Each named move below is a turn or a mirror, shown by a few rows before and after it. Which moves, in which order, take the first row of each later pair to the second? The first pair is answered.
zanun:
[ 15.2  10.2  -3.8  -9.9   6.1 -16.6   2.6   1.8   0.8  -2.1   8.2 -10.0
   4.7 -12.6   9.3   7.3   5.0 -11.0  -4.3   0.3] -> [ 13.4  11.3  -7.6  -5.4   4.1 -14.5  -0.9  -2.6  -3.3  -3.9   9.3 -14.6
  -4.0 -13.7   8.0   6.7   5.0  -8.5  -6.0  -1.5]
[ -5.6   3.0  -4.6   6.3   0.6   4.2 -21.1 -16.3  -7.5  13.5  19.4 -13.6
 -22.3  15.8 -17.5  -7.2  -9.4  -0.9  -1.1 -13.7] -> [ -1.8  -7.8  16.7 -12.8   1.3  -2.7   6.7   5.0  20.0  16.5  17.2  20.0
   2.4  19.9   7.4   2.8  -5.3 -22.6   4.9  -0.2]
[ -6.7  13.4 -16.8   3.2  -0.3 -13.0 -14.1   9.7 -13.1   1.2  -1.3   4.1
   0.4   9.3 -23.9 -16.1   1.4   4.7  13.6   1.0] -> [ -4.8   8.2  -4.1  -6.6  -0.3 -14.9  -0.8  21.5   1.0   1.3  -2.6  20.9
  16.0  12.8 -11.6 -13.3   1.7  -5.3  18.5   6.3]
[ 12.5   7.7 -15.0   6.5   9.5  -5.7  20.8  -8.3 -21.9 -12.9 -11.4 -12.5
  -1.6 -11.9  15.8   8.5  15.4   5.7   1.5   9.6] -> [ 13.4   6.3  -9.1   2.9  11.3  -5.4  27.9  -1.5 -15.8 -13.9 -12.6  -4.5
   4.8 -10.9  22.3   9.2  17.7   1.7   5.4  11.7]
tev:
[  2.2 -20.3  -0.6  20.7   9.6   5.7  11.9  -9.0 -32.7  -6.0 -10.2 -26.3
   9.7  -7.7   6.2 -19.6 -11.0  11.6  13.8   0.9] -> [ -5.1 -32.7  17.3   4.3  -0.2   6.4  21.2   4.3 -10.7   9.2  -6.6   4.9
  25.2  13.2   8.3 -15.8 -12.3 -16.7  17.8   2.4]
[ -3.0   3.5 -22.9  14.2  20.6 -15.4   9.3 -10.8 -19.9   1.4 -21.7  -8.2
  -7.2   0.6  -3.1   3.3  -1.8  26.5   8.0  18.4] -> [-11.1  -9.4  -0.5  -3.6  11.7 -12.7  18.1   5.3   6.8  18.7 -17.8  22.9
   8.8  23.5  -4.2   9.6  -1.9  -5.4  14.8  23.7]
[ -5.2   0.2  -1.7  19.0 -12.7  -5.7  -3.8   4.0   6.6   8.5   8.1   7.7
  -3.0  19.6 -14.0   5.0  -5.8   1.1   0.8   1.0] -> [ -3.1   4.3  -8.8  21.8 -10.8  -7.3  -8.3  -2.7  -3.1   3.8   7.0   0.5
  -8.8  13.2 -13.6   5.8  -5.7  10.5  -2.0  -0.3]
[-37.7   4.3 -25.1  24.3 -10.5  14.6   6.2  -8.6  -6.0  21.3  -8.1  -8.3
  -3.0   0.6 -18.5  28.3 -25.2  20.2 -10.0  -5.2] -> [-42.9  -2.4 -14.8  16.9 -12.8  15.8  11.1   0.6   3.2  29.6  -6.9   8.4
   4.5  12.0 -17.6  30.5 -27.1   8.0  -8.5  -3.3]
Ral:
[  0.3 -16.9   5.0   8.2  -9.6   8.4   8.8   4.7   9.0  36.4 -28.8   0.1
  10.9  30.5 -33.4  -1.6  -4.5 -27.6  13.3  -1.1] -> [ -5.4  -3.8  10.0  -5.8 -15.3  13.1 -17.5  -9.5  10.4  35.0  20.7   1.3
 -15.6  26.5 -39.1  -1.2 -14.8 -23.1   4.9 -11.4]
[  7.3   1.6  -1.9  -0.7 -16.7  17.3  -6.3  -3.5  -9.5   4.7  -8.9  -3.3
   4.2  25.4   0.1   6.9 -10.0 -21.2  -5.9  18.3] -> [  6.9   7.4  -1.9  -3.6 -16.8  16.5 -13.4  -8.2 -12.1   2.4   3.2  -4.5
  -5.0  20.3  -2.8   5.3 -10.9 -15.5  -9.3  14.9]
[ -2.5 -25.1   4.4  -3.3  -1.3  16.6   6.8  -0.5   4.4  25.9 -31.4  -5.2
  12.4  12.0  -9.3  -0.7  -2.4 -19.0  13.1  -4.9] -> [-10.7 -18.1  10.6 -15.2  -5.5  21.8  -9.5  -9.5   6.9  26.6   4.3   3.4
  -4.9  12.8 -13.8  -0.1 -10.1 -21.7   6.1 -10.2]
merem:
[  6.5  13.9 -18.6  12.4  -4.7  -2.8 -14.9 -20.6 -25.4  -5.5 -15.5 -26.4
 -14.6  -1.2 -24.1 -14.5  -4.2  29.3   2.8 -10.7] -> [  6.8  21.6  -8.9  -5.8  -2.9  -3.0 -22.8 -24.8 -18.2 -14.2  19.2 -17.5
 -22.9 -11.4 -13.4  -8.9  -6.3  27.4  -2.6  -9.5]
[  3.4  -0.3  28.9  -5.9 -11.2  -1.7   3.5  19.6  13.7  19.6 -12.8  38.9
  21.2  21.8 -15.7  10.1  10.8 -25.1  16.5   4.5] -> [ -0.1  -3.0  20.8   7.3 -13.6   0.7   0.9  13.2   5.9  22.4 -30.5  25.8
  18.9  28.8 -28.4   5.1   9.6 -25.4  19.5  -1.0]
[  8.2   9.3 -31.9  25.3  12.0  -4.1   3.7  -5.0 -29.9 -14.2 -41.4 -35.6
  -5.5 -17.6  -2.3  -6.7   2.8  30.9  -2.4   0.0] -> [  3.9  17.5 -30.3  16.1   9.3  -2.3 -11.2 -13.0 -31.3 -20.0 -11.3 -40.4
 -22.2 -23.0  -3.9  -7.8  -3.4  36.0  -9.7  -5.1]
[  5.2   7.1 -10.6  -7.2  -2.3  -0.2  18.8 -12.2  -7.6  -6.3 -10.8 -13.7
   7.5  -5.9  24.1  13.0  12.8  12.2   8.9   5.3] -> [  5.3   9.2 -11.8  -3.2  -2.3   1.1  17.8 -15.4 -10.6  -3.9 -15.0 -17.6
   3.5  -3.8  17.8  11.8  15.6  13.9   8.2   4.2]
Now pairs of rows:
Each pair is two moves apart.
[ 11.8  -3.2  17.2 -18.4  11.0  -3.8   1.0  15.9   6.8   2.3  -0.7  -1.7
  26.7   8.0   2.2 -17.4  -7.7  -1.6  -4.2  11.4] -> [ 17.9   2.6   7.3 -14.2  17.6  -8.1  -0.3  11.0  -2.7 -10.4  -3.2 -13.7
  21.6  -4.1   5.5 -21.3  -5.7  15.6  -6.7  13.7]  tev zanun
[ -4.7 -17.7  23.9 -16.0   1.6  -0.1   5.3   7.5  16.6   6.3  18.4  28.8
   5.7   5.5  10.7   5.7  -7.3 -23.6  -6.1   6.8] -> [ -5.4   0.9  12.2 -11.7   3.6   3.2 -20.5 -12.0  -2.6  -2.5  43.7   5.1
 -22.6  -7.2  -1.4   1.3  -9.9   0.6 -13.3  -3.6]  zanun merem
[  2.8  -5.1  16.7  -0.2 -15.1  13.8  14.4   1.8  11.4 -15.3  -2.8  17.1
  -4.3   6.3   0.9   8.7   5.5  -0.1  -5.4   3.1] -> [  8.9   0.5   3.0  15.5 -10.8  12.6  10.8  -4.3  -3.4 -21.3 -13.4  -3.7
  -7.2  -3.5  -3.4   3.7   8.3  14.0  -7.2   2.8]  merem tev
[  3.0   1.9  -7.1  32.6  -7.4 -12.7 -26.6 -20.2 -17.4  10.2  12.1  -6.3
 -22.6   0.1 -41.4  -8.6 -25.6 -16.1 -17.5 -12.5] -> [ 15.6 -11.2  19.1  10.6   2.1 -23.4  19.1  17.7  19.4   6.5  -9.6  37.6
  28.8  -0.2   6.8   3.7 -16.2 -37.8  -7.0  13.5]  Ral zanun
[-12.4  -1.5   2.2  10.1   7.1  -3.6 -29.3 -31.2  -7.3  -8.6  15.8 -17.9
 -21.5 -19.1  17.3  -3.0   3.2  33.6 -10.6  -9.5] -> [ -1.5 -18.1   9.4  10.7  16.3 -10.7  14.5  -3.0   9.3  -5.9 -33.3   0.0
  21.8 -13.4  40.7   1.0  15.4  22.5   0.4   9.2]  Ral zanun
[ 12.3   3.5 -11.2 -13.0  13.2   6.6  -7.7 -41.5   7.6   2.4  22.0  10.2
 -42.3  -0.6  26.6  11.2 -20.8   0.4   1.8  14.5] -> [ 16.4   3.4  -7.8 -13.1  18.3   1.7   3.4 -30.9   9.1  -3.8  15.2  14.1
 -30.9  -8.0  41.3  13.8 -17.0   2.9   3.3  21.1]  merem tev
